The rows of T fall into several groups, which share some directions, and each row is roughly a mix of its group's hidden directions.
T, 76 rows:
[[-14  -8 -15 -18   5  25   7  37 -18  12]
 [-18   1 -12   8 -25  30   0  17  10 -30]
 [ 10  -6 -50  -9 -18  -7 -12  10  -6  -5]
 [ -7  19  33 -12  30 -27  11   2   1  -1]
 [ -8  -8  19  12 -24 -20   2 -40  -9   8]
 [ 13 -24 -27  10 -19  26 -11 -20  11  -7]
 [ 22  -3  25  16  -7 -10  -6 -36  20  -9]
 [ 24  12   7  23 -28 -23 -22 -15   7  -6]
 [ -8   8  14   3 -40 -28  -9  -7 -13 -20]
 [ -8   1   4   9 -49 -10  -5 -22  -9  -7]
 [-21  -2 -27  15   6 -34  -5   8  26  -6]
 [-25  -9  -1 -23  -2  37  20   9 -17  -4]
 [-23   5   2 -12 -26 -38   0   6 -18 -14]
 [ 18   1   1  35 -21   8 -15 -25  22  -2]
 [-25 -15  30  -8   8   0  20 -25 -20   6]
 [ 17   0  -2  11  -8  52  -2  -2  10  -4]
 [ 23  -1 -15 -12 -38 -20 -12 -18  11  -7]
 [ 41 -17  14  -7  30   5  -1 -11  10   4]
 [ 33   0  19  22  -4  20  -9 -28   7   9]
 [-12  13   6 -15  23   8  17  21 -33  20]
 [-21   3 -26  12  35  21   6  19  -6  -3]
 [-22  -3 -22  -6 -33  17   1  27 -15   2]
 [-11 -16   9   1  44  21  17  -5   8  10]
 [-16  18  31   7  36 -14   8 -12   5   3]
 [ -3  15  43  -1  14 -20   2  21  -3  14]
 [-19  13  -2  14 -45 -15   7  14  -6  -7]
 [ 13  -6 -27   7 -43  -8 -13 -10   4 -12]
 [-16   0  29  -8  35  21  13  12  -6  13]
 [ 27 -22   2   0 -38  15   6  20  -3   0]
 [ 23 -23  25   8 -12  10 -11 -28  20  -2]
 [-30  -6 -20  -6 -28  31  -9   6 -10   0]
 [ 28 -20 -21  -7 -31  10   1  25  -6   0]
 [  8  -1   7  14 -36  37  -3 -19   0  -7]
 [  9   0 -38  -7  17  -9 -23 -28   7  -6]
 [ 19  -8 -26  -5 -39  -6 -13 -18  10  -7]
 [-23 -14  43  22  -1  13  11  -2   1  -1]
 [ 15  13 -17 -40  -1 -13  10 -16 -23   6]
 [  4 -13  28  17   7  23   8 -37   1  11]
 [ 18 -14  17  21   0  -1 -21 -12  38 -11]
 [ 12   5  -7 -13  52  12   3  -1  -4   5]
 [-14 -19 -23  16 -37  23   1  -5  -5  -6]
 [ 38 -11  21   4  18  -4  -4 -26  17  -2]
 [-27  -3  -2  24 -29  11   1  30 -11   6]
 [ -1 -18  22  -3 -23  37  10  21  -8   7]
 [  6   3  -9  -6 -25 -31  -5 -25  21 -23]
 [ 20 -18  -9   4  -9   4 -11 -36  27 -18]
 [-22   2   2   6 -49 -17   6   3  -6  -7]
 [-23  18  14  11  25 -29   4  14  17 -16]
 [-21  -3  -4 -23  35 -18  13  25  -7   1]
 [ 19 -14  -2   9 -26   9 -18 -36  15 -11]
 [  5  -1  -2  -7  49 -23   3  13   7  14]
 [-33 -15   2 -14 -12  28  23 -10 -16   1]
 [  4   2 -17 -21 -15  16   9   9 -38  22]
 [-15   6   5  -3 -37 -35  -5  -6 -16 -12]
 [ 13 -23 -18   5 -18  40  -6  -6 -11  12]
 [  3   8  -5  12 -41 -31 -15 -14  -1  -4]
 [ 43  -2  -8   6  -9 -35   2   2   7  -7]
 [ 43 -17  12  -2  19   2  -6 -22  15  -1]
 [ 21 -19   8  -3 -30  17  13  33  -8   4]
 [ 33  -4   7  12  -5 -18 -10 -34  19 -10]
 [-23  24  -5  -2  39 -25   5   4  -4   3]
 [ 32   3  25  23   4  26 -10 -17   9  -3]
 [ -9 -18   3  34 -18   5 -12  -6  30 -19]
 [-22 -14 -23  -3 -26  30  13 -15   0  11]
 [ 11 -18  -6   8 -50  13 -11  -5  -1   7]
 [  7  11 -15   0 -32 -41 -16  -1  -3   3]
 [ -9   9 -29 -18  -8   6  -2  41   1 -16]
 [-14   0 -35   5 -41 -10  -5  -4   8   2]
 [ 13  -1 -13 -17   0  25   4  14 -33  28]
 [ -7   3  -6   6 -32  37  -2  10   4 -26]
 [ -5  15  34   4  34 -22   1  12  13  -2]
 [ 15  -8  22 -10  13  19  11 -27 -18  27]
 [-33  14   2  -8  18   2  15  33 -17  11]
 [ 39 -17  13  -6 -16   8 -16 -23  12   9]
 [  7 -21 -32   4 -22  34  -4 -10  -9   3]
 [ 15 -24 -24   8 -26  26 -10 -20   7  -3]]

Here is one row from each group, named. Which group is each of the other rows in?
[  4  14 -23  10   0 -30 -18  11  29 -18]  W
[ 40   8   5  20 -15  21 -17 -15  10   5]  P
[ 14   1  12  20 -38 -16  -5 -24  13 -13]  F

[ 32   3 -26  -1  14 -36  -6  -7   7  -6]  F
[  3 -21 -24  10 -26  37  -4   0 -12   8]  W
[  9 -12 -34  -4 -40   6  -7  15  -7  -5]  F
[ 12   0  31   6  45 -12   1   1   3  -1]  P
[-41  24  -9   6 -14 -17   6  17 -11  -2]  F
[ 34  17  -7  -7  -2 -35 -19   8  -4  13]  P
